Families of rows that turns and mirrors carry onto each other, the same ones carrying the whole set onto itself: the rest of each named row's family, in list order
4 families of 8 rows
sevit: [ -5  -9  -8   6 -21  -4  -4 -12   5   5  -4  -5  -2 -12 -18   3  -4 -17
 -13 -29  -6  12   1]
pidu: [ -5   7  -5  -5   3  -5  -2 -13   8 -16   9  -2   9  -2   0  -7   9   0
   0 -28   0  14  -7]
zatib: [ -3   8  11   7  -6  -4  13 -17  -2  -6  14  -9   9  -1   0 -19   7  -3
   0  -7   1  15  -5]
dunuk: [-15 -13 -14  -5 -18 -10  -2 -15   9   5 -13   3  10  -9 -14   0 -14 -15
  -5 -25   0  11   0]
Moden: [-25  -3  -9   9 -16  -2   8 -10  -2   5   4  -2   9   0 -17 -11  -3 -14
 -14   3   3   6  -1]
vuz: [ -5  -5   0  -4   0   3   6 -17 -10 -10  13   1  11  -9  -4 -11   9  -2
  -3 -27  -3  17   1]
mavif: [ -1   4  -2  -7  -5 -10 -10  -9  10  -8  -2   0  12 -16   4  -7   0  -7
   0 -33   2  16  -1]
Fip: [  2 -14   4  -5 -13  -8  -2 -15  -4  -4  -4   7  10 -17   5 -12  -6  -7
  -1 -30   1  21   1]
viru: [  3   0  15   6 -20 -15   5 -14   5   0  -3  -3   7  -8   9 -20  -8  -9
   2 -10   6  18  -5]
gite: [-12  -1  -2  -3  -3  -1  -1 -18 -14 -13   2   6  20  -5   5 -13   0   0
   2 -18   2  21 -11]
sen: [ -8  -2  -1  10 -29 -12   4 -10   6  12  -6 -10  -7  -6 -10  -5  -7 -21
 -12 -17   4   8  -4]
bolaz: [-11  -9  -3  17 -19  -7  -1 -20  15   7  -2  -2   5 -10  -7   6 -13 -17
  -3  -7   2  -5  -6]
Sanar: [-23 -16 -16   4 -14   0   4 -13  -3  -1   2   7   7   2 -19  -5  -4  -9
 -14  -7  -1   8  -2]
Gode: [ -7  15   1  -1  -4 -12   5 -12   8  -9   7  -7   6   3   9 -15   6  -3
   1 -16  10  11 -13]
Kidi: [-11   2  -4  12 -20  -7  12 -14   4   4   5 -12  -9   8 -14  -5   2 -14
 -11 -11   2   6 -10]
dus: [-17  -1  -5  17 -13  -2   6 -20   9   7   7  -8   6  -7 -10   4  -4 -17
  -4  -3   4  -8  -7]
lisi: [-14 -17 -12  10 -13  -3  -1 -21   8   3  -1   4   4 -10  -9  10 -10 -14
  -5 -18   1  -4  -6]
volup: [-22  -4 -19  -4  -5   1   6 -18   2  -1   4  -3  12  -2 -23   2   1 -10
  -6 -22  -4   8  -1]
rufe: [ -4  -3   3   1 -10  -5  -9 -17  -3 -12  -6   7  23 -11   5 -13  -8  -2
   4 -17  -2  25  -9]
fani: [ -6   9  10   5 -13  -6  -5 -14  -3  -6  -3  -2  24 -14   7 -18  -6  -8
   4  -7   2  22  -7]
lel: [-17  -6  -4  12 -23  -6   0  -9   8   7  -4  -1  11  -7 -17 -11 -11 -17
 -12   3  -1   9   2]
zug: [-15 -18 -10   7 -21  -4  -5 -12   7   0  -6   8  10  -4 -18  -5 -13 -11
 -13  -6  -5  12   0]
tumu: [-20   9  -8   7 -11  -5  12 -18  11   2   5 -13   9   7 -18  -7   0 -11
  -4  -2   0   5  -7]
Padal: [  5 -11   3   0   0 -12  -8 -15  -7  -5  -2   3  15  -1  12  -2   1 -12
   5 -23   0  14   2]
sigit: [-10  -6 -10   8 -14   1   4 -16   3  -3   8  -7  -5   2 -22   3   5 -10
 -13 -23  -7  10  -5]
mibu: [-20  -9 -13  11  -7   2   6 -22   2   4   8  -1   5  -7 -12   8  -1 -14
  -6 -14   3  -8  -6]
Zedeg: [  2   5   9   7   2 -11   0 -14  -5  -1   6  -9  17   2  11  -8   7 -15
   5  -8   2   9   1]
Boga: [-14  11   4   2  -6  -2   3 -15 -13  -6   4  -2  22  -7   6 -19   3  -6
   2  -8   6  19 -10]
Guv: [ -1  -3   1   0   7  -8  -1 -15 -12  -5   7  -3  16   2   9  -4  10 -12
   4 -19   1  10   1]
soru: [-13   0  -3   6 -25 -16   4 -15  17   8 -11  -6   8  -1  -9  -8 -15 -17
  -2  -5   4   8  -7]
subug: [ -3  11   5  -3 -13 -17  -2  -7  11  -1  -4  -5   8 -11  13 -15  -3 -11
   1 -22  12  13  -6]
keb: [  8  -3  10   7  -5 -16  -7 -13   1  -2  -3  -3  16  -1  13  -6  -2 -15
   7 -12   1  13   1]

Which other rows belong to the same family as sigit? sevit, pidu, mavif, sen, Gode, Kidi, subug
Which other rows belong to the same family as keb? bolaz, dus, lisi, Padal, mibu, Zedeg, Guv
Which other rows belong to the same family as tumu? zatib, dunuk, vuz, Fip, viru, volup, soru

Families of rows that turns and mirrors carry onto each other, the same ones carrying the whole set onto itself: the rest of each named row's family, in list order
4 families of 8 rows
dafus: [ -9   8   1   9  -5   0   9 -19   8 -17  -4  -2   4 -15 -12 -13]
Zubo: [  6  -5   3 -14   7  -1   5   1  10  -1   7  -4  -2  -9   3   3]
bevo: [  2  -1   7 -14   8  -1  12   4  10 -21  -1 -15  14 -10  10  -2]
pati: [-1 -9  5 -9  8 -4  0  6  9 -2  7 -5 -3 -9 -3  0]
Mugeb: [  0  -7  14  -2   0  17   3  -6   4 -14  -2 -10  25   2  13  -7]
levag: [  3  -6   2  -9  12  -4  -2  -1   9  -5   7  -9  -4 -10  -3   1]
fiv: [ -6  -1   3  -1  -9  15  20 -18  -3 -15   8 -14   8  -4 -15   2]
febom: [ -1  -9   4   4 -21  -7  19 -10  -1  -7   0 -18  12  -1 -11   0]
petat: [ -4 -14   1  11 -16  -5   7  -2  10 -14  -4  -4   9 -12  -5 -17]
nor: [ -5   5   5   1 -11  12  16 -16  -3 -13   8 -12   3  -4 -19  -1]
zeti: [ -3  -7   6  -1 -22  -6  19 -12   0  -4   3 -19  12   1  -7  -6]
Zum: [ -4   1   3  -1  -6   9  19 -16  -6 -14   8 -16  11  -8 -19   2]
Romap: [  1   2  10 -15   5  -6  11   3   9 -20   0 -14  17  -6   6   1]
sukos: [ -9   4   2  11  -6   0  10 -17   5 -16  -6  -3   9 -20 -13 -10]
Pari: [  5   4  15 -16   4  -1  12  -1  10 -16  -1 -13  15  -8  10   2]
sugep: [  3  -6   9   5   6   4  -6 -13   7   4   1  -1   6   3   8   1]
Domo: [  3  -2  17  -1  -2  19   2  -5   6 -14  -1  -2  18   3  12  -3]
Meko: [ -2 -10  10   6   8   9  -8 -12   2   4   3  -7   7   2   3  -1]
fasuf: [  0  -5  11  -4   2  19   1  -4   6 -13  -1  -7  19   5  12  -5]
Nogav: [ -4  -8  11   6   8   5  -8 -13   3   4   1  -2  12   1   2  -3]
zis: [ -2 -14   0   3 -19  -7  19  -6  -1  -4   4 -19  13  -1  -7  -3]
rivo: [ -4  -2  12  -2   0  18   6  -4   3 -15   1  -5  24   3  10  -3]
dov: [  3   2  13 -15   8  -1   8   0   8 -19  -5 -15  14  -4  10  -1]
nezo: [ -7 -15   1   5 -18  -4   8  -3  12 -14  -4  -4   4 -14  -4 -16]
sop: [ -1  -7   8   1  10   4  -6 -11   4   5   0  -6   7   3   7  -2]
rikuz: [ -6  -9  -2   3 -20  -3  13  -4  11 -10  -2  -4   7 -11  -3 -20]
dit: [-10   4   6  11  -2   6   8 -15   4 -20  -4  -5   6 -20 -14 -10]
Dufop: [-10   3   5   8  -2   4   6 -23   6 -17  -4  -5   6 -18 -12 -10]
baf: [ -5 -14   1   6 -22  -2  10  -3   8 -11  -4  -4   8 -15  -8 -15]
fopev: [ -5   1   0   2 -10  12  18 -14  -4 -15   6 -10   8  -7 -20   2]
mip: [  2  -7   6 -16  11   1   1   3   8  -3   5  -8  -1  -9  -1  -1]
Dud: [ -1 -14   3  -1 -20  -9  18 -11   3 -10   1 -20  12   2  -5  -2]

Which other rows belong to the same family as febom? sukos, fasuf, dov, sop, baf, fopev, mip
Which other rows belong to the same family as fiv? pati, Romap, Nogav, rivo, nezo, Dufop, Dud
Which other rows belong to the same family as levag? bevo, Mugeb, petat, Zum, Meko, zis, dit
Which other rows belong to the same family as Zubo? dafus, nor, zeti, Pari, sugep, Domo, rikuz

Families of rows that turns and mirrors carry onto each other, the same ones carrying the whole set onto itself: the rest of each named row's family, in list order
4 families of 8 rows
zituf: [11 12  8 -7  9 16  7  2]
loku: [17 14  6 -9 -3 11 -4  8]
Viv: [ -3   7   8  13   0 -11   1   1]
fug: [ 11  14  13 -15  -3  13   1   5]
gezub: [13 23  2 -2  8 -5  9 -1]
lor: [  6   7  15   0 -11 -14  -7   0]
vik: [12  9 12 16  5 -1  5 -7]
mazu: [ -1  14   5 -15  -5   6   2   8]
delo: [ 15   7  17  -6   1 -11  12   1]
Sos: [ -2   7  17  -1  -7 -15   3   0]
Gis: [-3 -1 12  4  0 13 -1  4]
zado: [ 3 11 -4 -3  9  3  1 11]
liliz: [ 14  11  20   9   2   0   9 -10]
dav: [  7  14  -2 -12  -3   1  -5  10]
gaf: [15 16  9 -1 -1 -9 16 -4]
fudak: [14 11  3  0  8 14  1  8]
fon: [ -2   4  15  10   0   3 -12   0]
roz: [-3  8 12 12  3 -6 11 -4]
Teli: [ 4 25  6  3 -4 -2  8 11]
mageg: [ 9 14 18 -3 -1 -2  2 18]
tuv: [  1  -5   7 -10   4   0  -4  -2]
vezi: [ 5 11  6  3 -8 15  0 -6]
Leti: [  7   8   2 -10  -5   4  -3 -12]
gabab: [21 11 19  5 -6 -4 -5 -9]
Mig: [19 13 15 -8 10 -6  3  6]
duvu: [ 2 13  9 12 -3  5 -9 -9]
fut: [-3 13  1 -8  8  8  7  5]
dati: [ 7 16 12  6 -7 -5 17  3]
fola: [  7  11   7   3   1  -2 -12 -15]
Larod: [15 10 24 -3 -9 -8  0 -6]
Bam: [ 9  9 20  1 -6 -8 13 11]
mos: [  3   1  13   2   4  -4 -13  -6]

Which other rows belong to the same family as fudak? zituf, loku, fug, mazu, zado, dav, fut
Which other rows belong to the same family as roz? Viv, lor, vik, Sos, liliz, gabab, Larod
Which other rows belong to the same family as mageg? gezub, Gis, Teli, tuv, vezi, Leti, Mig

Families of rows that turns and mirrors carry onto each other, the same ones carrying the whole set onto itself: the rest of each named row's family, in list order
3 families of 6 rows
gug: [-3  0 -5 -7 12 10  4  5  9 -4 20  8 -4 -5]
lop: [ -3   6   3 -10  -7  -6   9   3  -7  -5 -12   5   4   5]
tev: [-10  -8  -9   7   6   9   5   1   3  -7  18  -7  -3 -13]
biraz: [ -5  -8  -6   6  -7  -4   1  -9  -6 -14 -13   0   6   5]
zemig: [ -2   7   0   0   0  -7   5  -4  -8  -2 -13  14   6   2]
figun: [ 1  7  4 -4 11  0  1 -2 -1  6  2 21 -3  0]
tifi: [ -8 -11   5   0 -11  -2   5  -5  -6 -12 -10  -7  -2   8]
menav: [-1  0  5 -4 14  7  6  5  9 -4 19  9 -3 -4]
bako: [  2  12   4 -12   9  -5   8   2  -3  -1   5  13  -5   3]
Ribo: [-13 -11   3   4 -10  -1   8  -6  -9  -7 -13   0   0   6]
Pim: [ -4  -9 -11   6   3  11  -6   1   3   0  14  -7  -5 -13]
dutak: [-11 -13   0  10  -3   2   3  -4  -7  -8   5 -15 -11  -5]
Lezi: [ -8  -7   0   7   4   9   5   5   4  -3  18  -8  -3 -15]
Lugin: [ -6 -14 -12   9  -3   2  -5  -9  -6 -11   2 -11  -5  -3]
debe: [ -6   5   3 -10  -6  -3   8   1  -9   1 -12  11   0   5]
kigal: [-15 -15  -4  13  -2   2   6  -8  -7 -11   3 -10  -6  -4]
fufa: [  0   9   0 -16   7   1   5   3  -1   3   5  16  -7   4]
pid: [ 0 -3  0 -1 11 12 -4  2  9  6 14 11 -4 -7]

Which other rows belong to the same family as biraz? zemig, figun, Pim, Lugin, pid
Which other rows belong to the same family as Ribo? gug, tev, debe, kigal, fufa
Which other rows belong to the same family as lop? tifi, menav, bako, dutak, Lezi

Families of rows that turns and mirrors carry onto each other, the same ones carrying the whole set onto itself: the rest of each named row's family, in list order
5 families of 8 rows
lunip: [  1   3  -9 -15  -1  -2  -1  -5   9   2]
susib: [  9  -2  -2 -15  -3   8   9  -9  13   0]
Vaba: [ -3  -4   7  11  -1   6  15  -9  -3 -20]
zuka: [  2   2   5   6  -4 -10   2   4  -7  -3]
letu: [  6  -2  -9 -15  -3  13  12 -10   8 -13]
pite: [-14   0   6  12  -1  -3   4  -8   1 -17]
Zak: [ -3   3  14   9  -4   7   9  -7   4 -23]
tinim: [-10   3 -13 -12   4   3   1 -14   8  -9]
sim: [  6   0  15   9 -11  -5   6  -1   3  -8]
pigi: [  7   4  18   6  -8   2   7   1   4 -11]
Tikot: [ 13   3  -1 -17  -2  -2  10  -7   8   0]
raso: [ -4   1 -15 -14   1   8   6 -10   5 -15]
Tif: [ -2   5  14   4  -5 -11   3   3  -3 -10]
ganul: [ 10  -4  -4 -19  -8   4   5  -3   9  -5]
mib: [  4   2 -10 -16   0   0  -4  -6   7  -2]
foman: [-11   5  11   7  -1  -8   4  -3  -3 -19]
dage: [-10   2   7  12  -3  -5   3  -9   1 -19]
vuru: [ -1   0 -12 -18  -4  -3  -4  -4   5  -7]
pegug: [ 10   0  -9 -18  -5   6   7  -2   6  -4]
folum: [  7   0  -1 -13   1   8  18 -17  10 -13]
rurad: [ -5   1  17   8  -3   1  12  -7   0 -21]
Dalu: [-1  8 11  5 -6 -8 -3  5  0 -8]
sigu: [ -1  -3  -6 -12   1  13  11 -17  13 -11]
tuk: [  4  -6  -4 -16  -5  12  10 -12  10 -16]
raba: [  0  -2  15  11  -8   2  11 -10   5 -19]
Tav: [ -7  -2 -12 -15  -1   5   2 -13   6 -19]
Puzu: [  1   3 -15 -17  -1   1   1  -3   4  -7]
fufu: [-11   2  -1  10   2  -6   4  -5  -8 -16]
gop: [ -4   4   8   9  -7 -12  -2  -1   0  -9]
rupun: [ -2  -4  14  11  -6   5  14  -8   5 -15]
bara: [ 4 -3 15  8 -9 -3  8  1  4 -3]
Fetif: [10 -4 12  7 -7  2 14 -1 -2 -7]
Fal: [-11   8   7   9  -1  -3  -1  -3  -1 -20]
bogon: [ -8   2   7   9  -4 -11  -1   1   0  -5]
rim: [  0   8 -10 -16   3  -9   2  -8   3  -4]
Buvir: [ -5   1 -14 -13   4   5  -2 -14   6 -12]
Movi: [  3  -3  -7 -13   2  13   7 -16  11 -14]
bog: [ 12  -3  -3 -16  -3   9   5  -8  10  -3]
Doz: [  3   2  20   4  -6  -3  11   0   1 -13]
zorib: [ -7   5 -11 -12   6   1   9 -18   5 -17]

Which other rows belong to the same family as sigu? lunip, susib, pite, tinim, rupun, bara, bogon
Which other rows belong to the same family as foman? letu, raso, Tif, pegug, rurad, Puzu, Doz
Which other rows belong to the same family as dage? sim, mib, raba, gop, Buvir, Movi, bog
Which other rows belong to the same family as ganul? Zak, pigi, vuru, Dalu, tuk, Tav, Fal

